Each path is a new rotation, seen through one point. The rows after it are directions, each followed by how far the rotation turns it, in deg/step (0 if it stays put).
Each turn is a multiple of 5 degrees from 10 to 175, or 0.
Each row of a path follows its step; steps can be skipped.
Rotation 1:
step 0:  15.1  -0.9  27.1  20.1 -14.8 -19.3  35.1 -12.4   2.1   9.5  30.0   9.1 -26.5 -15.7 -29.9  23.6  -4.4   7.6  -2.3  16.0  13.2   7.5  46.5 -33.4  12.7  -6.8 -20.6   4.4 -38.9 -10.9  14.1 -30.0   8.3  -4.5  29.6  48.6 -11.5  -3.0  15.3  -2.6  -6.4 -13.5 -33.4  23.8 -13.4  -1.9  26.3 -10.5 -23.9  21.3
step 1:  23.9  12.9  35.4  35.9  -6.7 -22.5 -11.5 -17.8 -30.3 -13.4 -25.9  20.5 -42.9  -8.2 -17.1 -16.9 -10.6  13.7 -13.9 -14.4 -14.9 -15.7  38.4 -11.1  -3.2  -1.2  36.7 -30.8  19.0  21.3   3.6  11.1   1.7 -23.2 -36.9   3.9   1.1  -7.0  -4.7  48.0   5.6 -12.3  -3.2  14.2   2.9 -18.1 -25.8  16.9  19.5  -4.5
step 2:  13.9  10.1   7.1 -17.9  16.4  31.9  19.1  -7.7  21.9 -21.7  19.9 -10.0 -18.4  -2.2 -24.3   5.4  37.4   7.2   1.2 -15.7  28.5 -10.0  20.7   1.4   8.7  22.3 -18.6 -28.9 -20.4 -11.0  -4.2   8.6 -22.1 -16.7 -35.3  -3.1 -49.4  -1.8  -4.0  -8.9 -22.0 -18.8  21.5  25.4  48.2 -18.0  25.4   6.5  -0.7 -21.1
step 4: -14.5 -17.6  17.9   2.2  40.5  25.7 -21.8  21.6   2.6 -39.2 -38.6 -38.7 -20.0 -14.0  12.7 -19.1 -21.3 -21.0   6.0   0.8  19.8  -4.6  34.3  34.2  -3.1 -18.4 -15.2  13.3 -17.3  -1.0  47.0  40.9 -11.4  -1.8   9.3 -22.1 -26.2 -12.4 -14.6 -16.1  -2.3 -11.3   1.2  -2.4   9.9  11.0 -12.9 -16.1  -7.2  19.1
step 5:  -4.4  16.6   1.8  31.4 -25.0  -9.4   2.7  13.6  12.1  13.4  35.5 -10.3 -17.1 -11.1  48.6  13.0 -39.8 -31.0  25.4 -12.1 -28.0  37.6  11.8  29.4  17.7   7.9 -23.1  -2.4 -18.3  -5.5 -21.9   7.8 -23.1   2.9  -3.7   6.9  -0.6   7.5  32.9 -20.9  11.4 -22.0  -5.0  33.9   4.6  17.9  -9.9 -21.2 -27.9 -23.4
step 6:  14.3 -29.5  -0.5   5.3  16.3 -11.8 -13.1  -5.4 -41.1  16.8  -3.6  -3.8  -2.1  17.5 -25.2  -9.2 -27.9 -25.7 -14.7  -2.3  -1.0   8.2  28.5  -7.4  -9.2   3.5  -1.6 -18.7  30.9   1.2  -2.4  -3.5 -48.6 -28.5  -2.5  15.7   3.7  -1.4  -5.3  -7.5 -19.6  28.0 -28.4  27.3 -11.0  37.9  -6.5   5.7 -42.3  52.9
step 7: -26.1  34.0  -7.3  30.7  -9.3   8.5 -16.6 -13.9 -11.2  -9.8  28.2 -33.4  -9.8 -37.9 -34.2  15.2  22.1   2.9  28.0  -1.1 -17.9 -36.3  57.8   7.2 -10.7   9.2  21.0 -52.9  12.7  -5.9 -13.5   0.6  -5.2   5.6  31.3  23.4   0.0   2.0   2.4  -1.0  -0.3 -14.3  10.6   2.4 -17.8   7.4  16.4 -13.8   1.0 -11.1
step 8:  29.0  29.8   7.3  13.0  37.6 -26.7  28.8 -32.2 -15.3   4.3  -3.2  36.7 -37.2 -46.1  -1.1  -2.5  38.8  -2.9  16.5   3.3  -4.8   4.9  20.0 -28.2  -8.0   2.7 -21.3  15.0 -10.9   9.4  -8.4 -13.5 -12.6 -13.5 -41.9  -5.1  14.3 -12.0  18.1  -6.2  -4.3  36.2  19.5  16.5  -4.8  -6.5  17.6 -24.7   0.5  21.9
step 9:  16.8  17.5  13.9  -2.8 -46.4   0.5 -11.2  -2.8  -6.4 -28.2 -32.4 -17.2  -8.3 -15.2 -33.6 -14.9  21.2  -0.5 -13.8   4.0 -13.6 -23.2   8.1 -26.1  19.1 -17.6 -41.1 -13.8 -45.8  23.2  12.9  13.0   1.4  -7.3  14.3  28.9 -39.8 -34.8   1.0  38.0 -16.8 -10.7   8.5   8.3  13.1   1.0 -15.6  11.1  -2.2  20.8
Speeds:
 -6.8   4.2  -3.8  -3.0   0.9  -2.9   2.2   1.3  -2.8   7.9  11.8 -13.6   0.3   1.9   2.6   8.4  -1.0   5.0   8.3  -3.2  -5.2  -3.7  -1.7  -6.0  -7.9  10.8  -5.0   5.3  -1.7   1.1  13.0   0.9  -0.7  -7.6   1.4   0.6  -3.7  -4.7  -3.7  -6.7   1.1 -10.5   0.1   5.3   3.7  -8.7   7.4  -5.2   6.9  -6.8
140
 -0.8   0.0  -5.2   6.0   2.2 -11.0   1.4   2.0  -1.2   6.2  -3.5  13.8   4.5   1.3  11.7   3.5  -7.2   9.7   1.7  -4.6  -9.8  -5.4  10.6  -4.1  -0.6  -4.1   3.2  -1.1  -4.6   4.3  -2.5  -5.7  -2.7 -11.1  -1.0 -13.3   6.8  -2.1   0.6  -2.0  -1.0   6.1   1.5  -7.3   3.4  -1.1  -2.9   2.9  -3.8  -9.2
155
 -4.8  14.2   4.4   7.5  -4.5  -9.5   2.0  -0.4 -10.7  -1.5   1.6  -2.0   4.1  -4.6   5.8  -2.8  -6.4  -5.8  -5.7  -3.4  -1.6   2.0  -7.7   2.8 -11.6  -0.1   6.8   1.6   3.5  -0.1  -8.7  -3.1   0.1   7.6  -6.5  -7.4   0.8   2.1  11.4   7.0   2.8  -5.4  -7.2  -1.3   4.6  -2.8   7.0   0.2   9.2   6.8
160
  9.7   0.4  -7.6  -0.7   4.9  -3.3  -3.1   3.4   3.6 -10.2  -3.9  -4.7  -3.1   4.5   0.2   1.6   6.8  -3.1   4.1  -5.3  -7.5  -2.8   0.3   3.6  -6.1  -6.1   4.6  -9.2  -6.4  -4.5  -6.7  -5.1   2.3   3.1  15.7   1.8 -10.2   4.8   0.9  -8.8  -4.2  -9.1  -4.2  -7.7  12.7  -5.0   1.6   1.7  -1.6   1.0
145
  1.7  -7.5  -3.0   0.5  -1.0  -7.0  -1.9  -3.4  -0.2  10.7  -2.0  -1.3  11.6   1.0   0.1   3.4   8.8   5.5  -9.1  -0.8  -4.1   3.0 -10.6   2.1   5.0  -3.0 -10.7  -0.7  -9.3   5.1  -2.8  -2.0  -2.7  -2.8  -7.0   3.9  -1.6   9.6   6.8   2.3 -14.9  -4.0  -3.2   6.3   1.5   1.5   8.0  -6.2  -9.2   4.5
120
 -7.2 -10.2   7.6   0.6   4.4  -3.3  -8.0   6.3  12.7   0.8   2.2  -2.3  -1.1  -0.6   2.6   2.3  -7.4 -13.3  -4.2  -7.8  -2.9   2.6  -4.0  -1.6  -4.6   5.8 -13.8   6.2  -4.0   3.3  -6.2   5.4  -2.6   7.1  10.4 -12.1  -2.4   0.4  -6.4   7.2  -1.5   4.1  -2.6  -3.9  -2.2  -0.1  -1.3  -0.8  -0.7  -3.4
55
  3.7  -1.9  10.9   4.6 -11.1  -3.1   3.3  12.5   3.7   6.7  -4.4  -2.6  -1.6   1.3   8.2   1.2   3.6   0.0  -5.2  10.6  -4.5  -0.6   1.7   6.6   1.2  -3.6   0.3   6.8   8.0 -10.0   6.0  -6.8  -9.1   0.4   2.0   5.1  -2.0  -5.9  -4.1   3.8   6.1  -2.9  -9.1  -0.5   5.3  -8.1  -5.4  -5.2 -11.2   0.1
70
